In the rows, zero is written as 128.
Rotation paths and how fast each direction turns (deg/step):
Each turn is a multiple of 5 degrees from 10 to 175, or 0.
Each row of a path follows its step; steps can be skipped.
Path 1:
step 0: [129 122 125 131 127 126 138 131 132 132 135 124 125 124 132 133 119 131
 131 128 131 132 127 130 137 122 129 127 129 130 136 122 117 126 131 134
 127]
step 1: [123 126 123 129 123 128 133 127 135 133 122 124 126 127 132 132 129 132
 131 141 132 132 129 126 129 130 124 127 127 132 124 127 115 128 137 127
 122]
step 2: [124 134 122 129 122 135 139 125 136 134 128 126 129 132 139 130 120 125
 125 132 125 130 125 138 130 122 126 129 129 131 132 129 124 125 127 125
 127]
step 3: [123 132 131 126 128 131 136 132 131 131 124 133 130 123 130 121 129 129
 137 134 129 130 131 133 134 125 129 128 128 126 132 125 116 123 133 116
 127]
step 4: [125 121 121 135 128 123 135 125 138 131 131 132 127 127 129 127 125 133
 128 125 126 131 128 137 132 121 134 127 134 134 132 120 121 127 134 125
 129]
step 5: [123 121 127 131 134 124 138 132 130 131 123 123 131 123 131 130 125 131
 128 135 130 135 127 128 125 120 121 129 122 130 128 128 115 132 133 125
 125]
step 6: [126 131 121 134 127 129 137 124 136 135 123 135 123 130 133 132 119 125
 124 135 127 127 130 133 127 122 127 126 130 125 124 130 124 131 133 125
 120]
step 7: [127 128 126 125 129 128 135 134 129 133 128 126 129 125 131 127 122 120
 128 129 130 127 132 139 132 123 121 130 132 120 132 124 116 122 128 120
 126]
step 8: [129 122 123 129 128 127 133 128 130 135 132 137 126 123 133 131 129 134
 130 133 128 124 127 133 132 128 137 133 135 128 126 121 115 129 133 122
 126]
step 9: [126 121 119 129 130 128 138 134 133 130 134 122 132 128 131 128 120 129
 126 133 136 127 125 132 129 122 126 130 122 133 126 122 121 127 135 129
 129]
step 10: [123 128 125 129 127 132 136 130 136 134 125 134 126 124 135 137 124 127
 127 137 133 131 133 125 131 127 131 127 123 126 133 135 118 128 134 129
 122]
Directions:
[128 130 129 129 127 126 127 130 131 128 129 127 124 125 127 128 127 130
 128 127 128 129 132 126 127 129 129 128 130 125 130 124 128 125 125 127
 129]
95
[129 126 126 125 128 126 129 127 129 125 126 126 128 128 126 130 127 131
 127 127 129 129 129 124 129 125 130 129 125 128 129 126 128 131 131 130
 128]
80
Path 2:
step 0: [124 125 126 122 126 119 127 121 124 131 129 137 117 132 122 130 119 129
 129 134 142 121 131 128 131 139 128 121 134 126 127 116 132 117 131 125
 130]
step 1: [120 126 124 125 123 124 129 134 136 128 120 130 118 132 130 133 136 132
 129 133 130 115 120 129 122 127 124 117 130 132 133 132 122 141 132 119
 122]
step 2: [131 118 135 122 128 128 117 132 128 125 125 133 125 123 127 119 132 126
 125 122 141 121 123 134 133 125 131 134 135 116 130 129 118 125 134 119
 132]
step 3: [122 117 131 124 128 121 127 138 136 128 129 127 124 127 126 134 125 134
 129 132 130 131 126 134 135 131 128 120 138 140 129 129 124 121 141 140
 134]
step 4: [134 114 124 120 125 126 135 130 135 128 126 130 115 117 133 127 140 132
 134 135 123 124 128 124 129 136 129 126 120 122 129 125 131 121 131 119
 125]
step 5: [131 127 129 107 123 122 127 128 134 126 132 122 121 126 127 131 113 133
 129 126 134 128 127 126 133 122 118 124 134 120 129 133 120 130 126 125
 122]
step 6: [132 128 122 131 131 120 127 137 124 122 123 137 125 123 126 121 121 135
 135 124 135 124 135 129 129 131 133 117 121 131 136 131 122 126 143 129
 120]
step 7: [128 126 128 120 121 127 135 129 133 126 129 142 125 133 127 142 132 126
 123 121 129 114 133 124 130 137 129 125 138 123 131 124 121 120 128 127
 129]
step 8: [125 123 131 119 134 109 127 127 135 131 130 128 117 134 128 124 125 134
 125 128 137 120 121 131 122 129 131 128 124 135 127 122 127 134 132 117
 131]
step 9: [125 111 132 129 130 124 129 138 124 124 116 134 129 118 123 134 127 128
 128 133 134 118 122 128 130 122 123 122 131 121 135 137 125 132 130 125
 130]
step 10: [134 127 129 120 131 126 125 133 132 132 131 128 120 132 122 123 137 136
 137 134 135 123 127 135 134 131 125 128 139 119 127 122 123 117 139 135
 132]
Directions:
[127 127 128 126 124 129 131 127 125 129 129 129 129 132 127 129 127 130
 128 129 129 129 128 128 132 123 130 128 130 128 128 127 127 127 126 128
 129]
155
[128 126 128 129 128 128 130 131 128 130 127 131 129 127 126 126 129 126
 129 130 125 128 131 127 126 126 131 127 128 130 125 131 127 128 128 124
 126]
145
[125 129 132 128 129 125 126 127 128 127 128 126 125 130 126 127 127 126
 131 129 129 131 130 125 129 129 129 127 128 131 128 127 127 130 128 130
 127]
140
